(35): [140 143  89 140  94 117  89  89 148  89 140  90 140  89  89 139 140 140
 140  89 140 140]
(69): [140 140  90  89 140  89 140 140 117 140 148  89  94 140 140  89  89 143
  89 140 139  90]
(56): [141 148  60 141  68 116  61  60 157  60 141  62 141  60  61 140 141 142
 142  60 142 141]
asked: [138 140  91  88 141  89 140 142 117 139 149  88  94 141 139  88  89 143
  90 140 139  93] : (69)
row of (56) : [141 148  60 141  68 116  61  60 157  60 141  62 141  60  61 140 141 142
 142  60 142 141]
perm: [140 140  89 140 140 140 139  89  89 140  90 140  89 148  89  89 117  94
 140  89 143 140] : (35)

(209): [133  81 112 137 156 130 132 135  97 101]
(136): [118 130 105 116 133 113  94 113 167 141]
(75): [133 122 126 138  89 119 136 133 125 107]
(78): [115 158 149  92 123 160 110 138  80  96]
(21): [141 128 101 135 139  87  91 117 119 118]
(11): [143 145 138 105 170 121 129 109 122 135]
(177): [143 145 138 105 170 121 129 155 146 126]
(185): [143 140 123 105 170 121 129 109 122 135]
(195): [123  99 143  96 136  96 150 181 165  86]
(76): [114 172  96 159 131 144 114 172 144  92]
(172): [143 140 138 105 170 121 129 109 122 135]
asked: [ 96 159 131 144 114] : (76)
asked: [128 101 135 139  87  91 117] : (21)
row of (177) : [143 145 138 105 170 121 129 155 146 126]
asked: [142 146 137 105 171 121 129 110 123 136] : (11)
asked: [142 140 123 105 169 122 129 109 121 135] : (185)
row of (172) : [143 140 138 105 170 121 129 109 122 135]
tail: [123  99] : [143  96 136  96 150 181 165  86]

(16): [172 117 128 157 166 109 127 143]
(37): [112  90  90 157 167 109 158  69]
(42): [157 166 181  90  61  80 127 104]
asked: [157 166 181  90  61] : (42)
tail: [157 166 109] : [127 143]
asked: [ 90 157 167 109] : (37)

(100): [113 178 104 116 131 140 121 133 136 123 117 125 176 147 108 116 153]
(49): [124 140 130 134 135 124 126 132 136 123 126 115 139 142 126 119 130]
(5): [113 178 104 116 131 140 121 131 136 164 117 125 176 147 108 107 144]
asked: [123 126 115 139 142 126] : (49)
asked: [124 138 131 134 136 123 125 134 135 123 126 114 139 142 127 117 129] : (49)
perm: [153 116 108 147 176 125 117 123 136 133 121 140 131 116 104 178 113] : (100)
tail: [132 136 123] : [126 115 139 142 126 119 130]
row of (5) : [113 178 104 116 131 140 121 131 136 164 117 125 176 147 108 107 144]

(68): [128 150 128 138 116 128 143]
(156): [128 137 128 140  91 128 128]
(94): [171 131 111 162 147 149 111]
(127): [ 89 114 138 128  93 110 140]
(110): [128 137 128 141 112 110 146]
(53): [141 152 103 110 180 134 128]
(79): [121 128 152 116 186 128 110]
row of (94) : [171 131 111 162 147 149 111]
row of (110) : [128 137 128 141 112 110 146]
row of (156) : [128 137 128 140  91 128 128]
tail: [128 137 128 141] : [112 110 146]

(46): [118 151 145 133 117 121  99 101 114 136 129 113 117  96  86 124 123 142
 112 152 129 114 105  94 135 115 101 128 112 116 115 132 108 139 111  96
 126 125 130 142 151  86 139 108 141 131 105 143 121 100 123]
(60): [ 94 102 104 134  93  83  91  94 152 116 153 134 140 131 130 155  96 115
 137 109 137 110  91 125 147 102  92 126  96 154 152 161 131  86 104 114
 143 144 110 122 118  96 124 135  95 144 106 109 140 137 101]
(7): [110 149 142 143 109 110  92  94 129 140 144 121 126 102  91 140 117 144
 120 152 146 104  96  97 146 110  92 133 107 133 127 149 113 131 107  95
 137 135 129 148 154  80 146 114 136 144 102 143 131 106 119]
(120): [103 112 106 156 108 117 127 122 144 144 115 121 145 102 137 139  91  96
 137 117 144 101 125 142  94  85 124 152 155 142  93 139  83 109  89 108
 151  91 109 148 109 137 143  89 138 142 132 137 109 109 135]
(170): [115 145 140 142 116 121 101 101 122 140 126 112 127  92  94 129 112 133
 121 150 136 110 109 105 127 103 105 139 123 124 108 138  98 134 100  92
 137 116 129 147 147  94 143  99 146 136 113 148 116 101 130]
(83): [ 88 141 110 148  86  94 139 144 140 159 155 160  93 146 123 148 141 148
  86 113 140  92  82  89 126 137  81  94 105 142 128 126 136 127 144 148
 102 143  88 157 115 106 161 143 104 157  78  98 161  86  85]
(87): [ 96  96 103 131  95  83  86  88 150 109 149 128 145 126 129 152  90 110
 143 108 156  89  94 129 146  96  95 130  96 153 151 162 128  82  98 108
 147 140 113 116 117  96 118 131  95 139 110 111 134 142 104]
(36): [118 151 145 133 117 120  99 101 114 136 129 113 117  97  86 124 123 142
 112 152 129 114 104  94 135 115 101 128 112 118 115 132 108 139 111  96
 126 125 130 142 151  86 139 108 141 131 105 143 121 100 123]
tail: [136 110] : [109 105 127 103 105 139 123 124 108 138  98 134 100  92 137 116 129 147
 147  94 143  99 146 136 113 148 116 101 130]
perm: [119 106 131 143 102 144 136 114 146  80 154 148 129 135 137  95 107 131
 113 149 127 133 107 133  92 110 146  97  96 104 146 152 120 144 117 140
  91 102 126 121 144 140 129  94  92 110 109 143 142 149 110] : (7)
tail: [144 121 126] : [102  91 140 117 144 120 152 146 104  96  97 146 110  92 133 107 133 127
 149 113 131 107  95 137 135 129 148 154  80 146 114 136 144 102 143 131
 106 119]
asked: [104 113 107 156 109 117 128 121 142 144 116 122 146 102 138 140  91  95
 137 117 143 102 125 141  93  85 125 151 156 139  93 137  82 109  90 108
 151  92 110 150 109 136 143  89 139 142 133 137 109 110 134] : (120)

(8): [108 113 148  61  91 147 143  73]
(23): [148 153 155 100 114 136  61  91]
(32): [136 113  91  61 148 153 100 155]
perm: [100 136  61  91 148 113 153 155] : (32)
perm: [ 61  91 100 113 136 148 153 155] : (32)
asked: [108 113 148  61  91 148 144  74] : (8)
asked: [113  91  61 148] : (32)
asked: [113  91  61 148 153 100] : (32)

(50): [103 125  90  80 128  65]
(52): [102 128  90  65  80 125]
(12): [126 162 128 134 130  72]
asked: [102 125  91  79 128  65] : (50)
asked: [126 162 128 134 130] : (12)
row of (50) : [103 125  90  80 128  65]
perm: [128  80 125  65 102  90] : (52)

(96): [133 148 136 114 124 148 127 135 128 117 113 127 141 133 134 125 131 128
 140 149 126 108 144]
(10): [132 150 135 111 119 147 118 141 134 117 115 120 138 132 135 123 127 132
 139 145 127 105 140]
(48): [141 124 110 121 120 114 143 117 160 127 158 133 111 147 186 140 145 116
 145 116 145 131 131]
(77): [139 119 132 118 132 110 112 125 145 151 125 137 107 147 126 128 126 113
 106 139 119 109 138]
(148): [108 109 132 120 105 142 141 123 159 124 150 136 112 144 189 132 151 125
 141 118 150 129 130]
(143): [118 126 134 158 120 128 117 122 140 155 121 129  98 133 118 126 122 114
 113 139 130 106 142]
(113): [142 137 105 123 117 115 149 123 158 119 161 119 116 146 189 141 149 127
 140 116 145 130 131]
(85): [131 128 127 137 133 117 118 127 134 158 120 128  99 140 124 128 122 109
 110 135 121 105 145]
(146): [130 129 128 136 133 114 123 130 131 160 122 129  97 144 129 127 120 108
 109 132 120 105 145]
(138): [131 131 130 135 134 115 125 127 132 161 125 129 100 143 129 127 122 109
 108 133 118 103 143]
(90): [131 131 130 135 134 115 125 127 132 161 125 129 100 143 129 127 122 109
 109 139 118 106 144]
(180): [132 149 133 113 124 148 125 139 132 116 114 126 140 134 135 124 130 128
 140 146 126 107 144]
asked: [108 109 132 120 105 145] : (146)
asked: [118 127 134 158 120 128] : (85)
tail: [145 130] : [131]
tail: [145 131] : [131]

(133): [105  91  91 100  97]
(6): [135  96 140 140 155]
(20): [146 171 176 167 128]
(2): [122 132 141 134  96]
(44): [129  88  70  82 124]
asked: [134  96] : (2)
asked: [140 140 155] : (6)
asked: [123 132 141 134  96] : (2)
asked: [135  96 140 141 156] : (6)

(61): [119 113  76 166 115 146 107 114 122 137 136 111 136 137 126 101 135 129
 124 121 124 127 140 121 108 123 162 101 138 101 142 144 153 134  96 140
 140 139 132 129 152]
(154): [157 125 163  92 122 130 142 125 143 111 128 140 115 146 108 116 128 123
  88 102 134 137 111 160 116 168 123 116 144 134 121 169 140  99 164 137
  97 166 104 149 114]
(19): [157 125 163  92 122 130 142 125 143 110 127 140 115 145 108 115 128 124
  89 101 134 137 112 160 116 168 123 116 144 134 121 169 140  99 164 137
  98 166 104 149 114]
(27): [146 152 108 119 125 118 141 127 139 127 136 143 129 104 130 182 124 150
 137 140 131 114 145 125 149  78 102 124 134 134 107 126 102  92 138 115
 138  83 147 135 121]
(26): [150 166  99 125 131 107 152 125 115 107 133 120 133  95 129 173 110 158
 146 151 145 121 141 142 161  74  96 135 133 146 105 147 115  87 141 113
 143  89 150 125 126]
(47): [145 108 115 128 124  89 101 134 137 112 163 116 136 149 133 141 143 107
  85 120 141 145 106 151 118 146 131 133 144 122 104 145 124 104 155 135
  82 149 113 151 111]
(18): [121 115 128 130 163 101 143  89 135 115  92 137 108 144 164 169  98  99
 127 160 114 116 137 149 125 140 123 168 122 142 134 110 112 125 145 116
 166 124 157 140 104]
(81): [157 123 164  92 121 130 141 126 145 109 126 141 113 144 107 114 127 125
  90 100 133 137 112 160 117 170 122 115 143 135 122 170 141 100 164 138
  99 167 103 148 114]
(160): [116 143 116 143 113  98 146 125 139 127 135 143 129 125 135 107 117 134
 137 171 127 132 117 118 121 124 114 125  99 126 166 110 119 124 108 111
 143 129 157 123 126]
asked: [157 125 163  92 122 130 142 125 143 110 127 140 115 145 108 115 128 124
  89 101 134 137 112 160 116 168 123 116 144 134 121 169 140  99 164 137
  98 166 104 149 114] : (19)
perm: [142 101 115 125 123  98 137 134 157 125 149 144 128  89 134 116 169 124
 164 112 143 166 163 115 137 127 130 110 160 108  99 140 114 145 122 121
  92 140 104 168 116] : (19)
tail: [139 127 135 143 129] : [125 135 107 117 134 137 171 127 132 117 118 121 124 114 125  99 126 166
 110 119 124 108 111 143 129 157 123 126]
asked: [121 113 130 132 163 102 143  88 136 114  93 137 109 142 165 171  98 102
 127 160 112 114 137 150 127 140 122 168 122 143 134 108 112 125 145 114
 165 123 154 137 104] : (18)
asked: [145 108 115 128 124  89 101 134 137 112 160 116] : (19)

(117): [101 152  70 184]
(72): [149 125 111 107]
(86): [149 125 125 107]
row of (86) : [149 125 125 107]
perm: [107 149 125 125] : (86)

(118): [147  92  95 107 145  84  91  97 112 135]
(135): [129 109 107 112 122 121 119 104 117 148]
(3): [128 115  95 107 117  83 109 120 126 123]
(189): [128 115  95 104 121 107  99  91 112 108]
(168): [105 155 105  99  85 119  98  82  88 104]
(130): [ 89 107 142 112 141 114 127 170 122  89]
(88): [ 97 104 159 108 105 101 153 152 132 108]
(9): [105 155 105  99  85 116 118 114 107  96]
(106): [125 127 110 104 121 108 100  96 104 127]
(197): [129 109 107 112 122 121 119 113 130 128]
(65): [ 83 150 112  92  77 137 116 108 103  87]
tail: [104 121 108] : [100  96 104 127]
row of (106) : [125 127 110 104 121 108 100  96 104 127]

(40): [138 133 124 146 105 111 134 124 116 123 112 146 157 151 121 135]
(74): [142 147 141 177  74 157 153 127 153 134 159 159 109 118 115  99]
(114): [131 135 145 144 164 155 132 115 140 130 116 135 112 121 130 114]
(101): [ 92 134 137 119 149 129 129 100 124 136 113 107 153 106 145 146]
(128): [155 137  94 176  74 157 110 133 103 116  87 113 137 147 110 154]
(109): [120 143 129 118 148 125 137 180  88 131 127 117 153 128 137 140]
(58): [128 154 133 125 112 135 128 145 137 116  97 107 116 151 116 129]
(91): [133 136 145 145 148 156 133 134  92 151  96 166 107 146 104 157]
(17): [133 140 125 144 175 120 146 141 138 132 141 127 124 122 138 135]
tail: [176  74 157] : [110 133 103 116  87 113 137 147 110 154]
asked: [113 107 153 106 145] : (101)
row of (40) : [138 133 124 146 105 111 134 124 116 123 112 146 157 151 121 135]
row of (91) : [133 136 145 145 148 156 133 134  92 151  96 166 107 146 104 157]

(105): [124 134 132 121 120 136 130 117]
(62): [124 134 132 121 120 136  88 117]
(116): [124 134 132 121 138 136 130 117]
asked: [124 134 132 121 138 136 130 117] : (116)
row of (105) : [124 134 132 121 120 136 130 117]
asked: [132 121 120 136  88] : (62)

